Named turns come first, each shown by rows before and after it. Which turns, in which order, take the first row of each pair that follows to the second? Write the first one first, as in the answered first pair.
turn Y:
[  3.9  -4.7  14.8  -9.5   4.7  -0.8 -14.1  -1.2  -0.8   3.5 -15.4   7.2
  11.4  -4.7] => [  1.5  -5.8  13.1   0.3  11.1  10.9 -16.0   0.2   8.3   5.3  -9.2  -0.3
  11.6   2.0]
[  6.2  -1.6  12.1 -31.0   4.9  30.9   3.0   9.3  -3.6  -8.3 -15.8  -8.5
   0.1  19.2] => [  6.8  -1.1  10.5 -35.4   2.7  27.1   4.0   9.2  -7.8  -9.1 -17.4  -4.9
  -0.5  18.2]
[-4.7  2.5 -4.9 11.2 15.9  6.7 -0.4  0.3 -2.5  5.3 -3.0 -2.0  2.1 -0.9] => [-4.6  0.2 -9.5  2.9 13.4  0.0  4.3  2.2 -9.7  6.5 -6.2  4.2 -1.6 -2.5]
turn C:
[-11.8 -12.6 -10.3   2.1  -4.9  11.9  -0.8  -0.2   7.6  13.9  -2.3 -12.2
  -1.8   5.2] => [ -7.1   2.7 -12.3   8.4  18.3   4.3   7.5   2.6  -7.1   8.4  -6.6 -10.5
  -6.5  -4.9]
[ -9.4  -9.2  13.1   3.7  13.3  20.9 -32.3  -8.2   7.1   9.1 -22.5 -12.9
  10.4 -15.8] => [ -5.1   0.4  14.2   4.1  22.1  14.6 -27.1  -8.0  -2.9   4.3 -27.5 -10.2
   8.0 -23.0]
[ -0.9   1.0 -11.8 -11.4   4.0   3.2   5.9  10.2  -3.3   1.8  15.5   1.7
  -1.2   0.1] => [ -0.3   1.6 -10.3 -15.0   1.9   0.9   6.9  10.3  -5.2   0.9  15.3   2.2
  -0.9  -1.5]
turn H:
[  6.2  -6.4   3.8 -14.1  -9.3   4.2   3.4   0.6 -10.3 -11.4  -9.0   7.8
  11.8  10.7] => [  8.6  -1.2   5.3 -12.0  -7.8   3.4   7.8   2.1  -9.3 -15.4  -8.1   6.3
  11.3  10.5]
[-14.9  -5.0  -0.9  25.2  20.0  19.1   8.1   5.7  29.9   5.2  19.5  -4.7
 -12.9   4.2] => [-22.0 -23.5  -5.7   9.9  24.0  -4.0 -18.9 -11.3   5.8  24.9  -7.2   9.9
  -1.8 -14.1]
[ 11.5 -11.1  -3.1 -11.9 -15.6   6.9   3.9   4.4  16.3 -10.2  13.2 -17.5
  19.5   2.9] => [ 10.4 -14.4  -3.2 -18.7  -9.4 -11.0  -9.1  -5.3  -2.5  -3.4  -4.7  -6.8
  26.1 -14.1]
Then:
(2 to 3 turns a pair)
[10.2 -3.0 -6.8 -1.5 -1.7 -1.4  2.2 -0.7 17.1 10.4  9.8 17.1 -8.8 10.9] => [11.6  4.5 -8.9  1.5 12.6 -9.4  4.0 -2.2  5.4 10.2  2.3 19.8 -9.7  1.6] : C H H
[ -0.8   3.6   3.2  18.5  28.1  30.3   0.9   1.4  12.5  -8.6  10.0 -24.9
   1.0  19.2] => [  3.2   0.7  -9.8 -30.0   5.8 -19.6  18.8  -1.8 -31.0  -8.9 -15.6  15.3
 -11.0  -3.6] : Y Y
[  4.0   0.7  12.3   0.7  11.9  -2.0 -27.1 -15.5  -7.1  10.1 -18.0  -4.8
  21.2 -18.0] => [ -3.3 -13.1   5.5   4.3  -3.0  23.3 -23.0  -7.9  20.5  14.1   4.3 -14.2
  16.8   8.7] : H H
[ -2.6   1.3 -17.0 -19.0  24.3  21.3  17.4  12.8  -1.5   2.0   5.0   2.8
 -14.2  24.5] => [  1.8  -2.1   4.5 -35.6   6.6 -12.4  -8.2  -7.1 -23.4   1.7 -24.3  14.3
   5.1  -7.6] : H Y
[  7.6  15.6  -4.3 -11.6 -17.6 -11.5  11.6  16.2   9.2  -9.3   6.9  14.6
 -10.7   0.0] => [ -4.8  -0.5 -10.8  15.1  -5.1   2.8 -13.9   9.0  28.1   8.7  14.0   2.4
  -0.9   6.1] : H Y C
[ -0.2  13.6 -11.1  -6.2   9.7   1.5  12.1  15.1  -6.8  -5.4  -4.8   3.7
 -11.9  12.3] => [ -3.2   5.1 -13.1 -11.9  10.1  -5.3   0.7   8.6 -14.8   3.1 -14.1   9.5
  -8.1   6.1] : H H
[  7.6   5.8  -8.2  30.4  -4.4 -26.7  12.5  10.9   7.1   3.7  18.4  -1.0
   7.1  -3.6] => [  9.1   5.5  -8.3  25.7  -7.9 -32.7  13.3  10.8   3.3   3.0  15.6   3.1
   6.0  -6.1] : Y Y Y
[ -3.5   6.6   7.2 -20.5 -20.1   7.5   2.1  -4.3   2.5  -3.8  -3.7  -3.5
  -0.8  13.8] => [-10.7   4.9 -18.4 -10.6   6.5   4.6   8.9  -0.8  -6.1   7.7   0.0   2.2
 -12.6  16.0] : C Y C
[ -6.4  -8.5   7.9  10.6 -11.9  10.5 -17.7  -6.3  18.1   3.8   7.5  -7.6
   9.5   3.5] => [ -6.6  -2.2   3.9  19.8  13.0  10.6 -19.2  -6.4   7.5   5.4   2.5  -9.6
   8.3  -2.3] : H Y
[ 15.5   8.1  21.8   7.7  19.9  15.9 -13.3   2.4  -9.1  -7.3 -21.1 -18.1
   3.5 -10.2] => [ -0.6 -20.0  -4.0  -1.5   9.1  34.6 -11.9   8.0   6.9  10.5  -5.6 -14.4
  -6.7  19.0] : C C Y
[  1.7   1.2 -16.0  10.7   2.7  12.4   3.7  -4.9  -3.4  -1.3   4.8  -8.1
 -10.5  -8.1] => [  2.3  -4.9  -7.3   2.4 -14.2  18.7   0.0  -6.8   4.9  -4.3   5.6 -11.7
  -6.3  -1.9] : C Y H
[  7.3   1.4   1.5   4.4   1.9 -21.6   1.3   3.8  -6.4   5.4  -9.6   3.7
  -5.1 -14.1] => [  4.7  -6.9   4.9   2.3 -21.1  -4.7   4.3   7.7  16.2   3.7   4.9  -3.2
  -5.5   3.0] : C H H
[  7.4  16.2   8.3  11.5 -13.6  -0.9  -5.1   7.2   8.0 -12.6   0.1  -3.3
  -4.4  -4.6] => [ -1.5  -2.2   1.7   9.9 -17.4  -2.6 -23.3  -2.2   8.1   1.4  -4.9  -0.2
   1.6  -3.9] : H H C
[-14.8 -36.4 -22.5   3.9   9.1  -4.0 -38.6 -15.8  -4.4  43.6  -9.4   7.4
   9.5   2.3] => [ 29.6  32.7  24.3 -24.5 -17.7 -18.3  26.7   7.8 -20.7 -25.3 -12.5   8.4
  -6.0 -12.2] : C H C
[ -3.1 -10.7 -21.1 -22.1 -10.0 -10.7   7.3   7.6  -6.6   1.6   6.7  15.1
 -14.8  -0.4] => [ 11.0  14.3  17.9  12.8  -5.9   2.7  -8.2   2.5  14.2 -18.7  11.9 -13.6
   7.1 -12.3] : H Y Y
[  2.3 -17.3 -10.8  32.9  15.1  -4.4   2.6 -10.2  -5.2  12.7   0.9   2.0
  -2.0 -15.7] => [ 18.5   0.1  16.0  13.6 -16.5 -11.4  23.0  -4.5  -4.6 -15.7  -0.6   3.2
  -2.3 -21.1] : C C H
[  6.8  15.2   2.0  -1.6   8.3  19.5  17.0  11.1   1.4 -13.4   7.2  -7.7
 -12.7  11.7] => [  1.4  -4.4   6.9 -17.7 -27.1  13.4   6.6   4.9  10.0  -8.0   7.7  -1.8
  -5.8  13.5] : Y Y C
[  5.2  13.1  14.3   5.6 -10.9  33.4  18.1  15.3  26.7 -20.8  21.5 -18.7
  -6.4  19.4] => [ 12.8  25.9  12.1  -6.5   1.0  23.3  33.9  19.6   6.3 -28.7  12.0 -10.2
 -14.3  12.4] : C C Y
[ -1.7   7.7 -13.9 -11.4 -24.1   3.2  28.6   5.5  13.3 -13.7   7.9 -11.4
 -13.3  -2.8] => [ -3.4   2.5 -16.0 -12.5 -26.4   4.7  25.4   3.9  15.3  -9.9   8.9 -11.0
 -13.1  -0.4] : H H H
[  9.3  -7.5  -6.9 -19.7 -24.3 -21.5  12.2   1.5  -4.4  -0.7  15.6  15.6
   9.3   1.5] => [ 17.9   5.9  15.8  -1.8 -24.0 -13.8   5.2  -1.0   7.7 -12.9  18.7  -1.0
  20.2  -4.9] : H Y
[  9.5  11.4  -1.4  21.5  -7.5  -8.4   9.8   3.2  25.8  -8.2  32.6 -10.2
  -2.5   8.8] => [ -6.2 -19.8 -27.3  -4.9  -6.6 -26.8  -7.0  -7.4   1.6  20.5  13.6  12.7
  -4.6   4.1] : Y H
[13.0 12.9 24.8 21.8 -3.3 -4.2 -4.3 -4.4 11.4  0.9  1.9  4.0 -5.6  3.5] => [  5.1   0.7  13.6  26.2   8.5   3.0 -15.3  -7.8  10.9  14.1   1.2   2.5
  -4.7   8.9] : H H Y
[-11.1 -15.7 -22.7   1.3  16.6  15.6  -6.5  -2.6  -3.6  23.0  -1.0   3.2
  -6.0  10.0] => [  9.9  13.5  -1.7 -21.8  -2.0   4.9  24.7   7.9 -15.0  -9.4  -7.5   5.7
 -12.6   5.4] : C H C
[-2.4  8.2  4.2  5.6  7.0  8.2 -2.7 -2.3  4.5  1.6  2.1 -8.3  3.6  3.1] => [ 1.3  6.9 11.5 -7.4 -6.0  3.0 -2.5 -3.1  2.1 -2.3 -2.7 -5.0  5.8  0.3] : C C
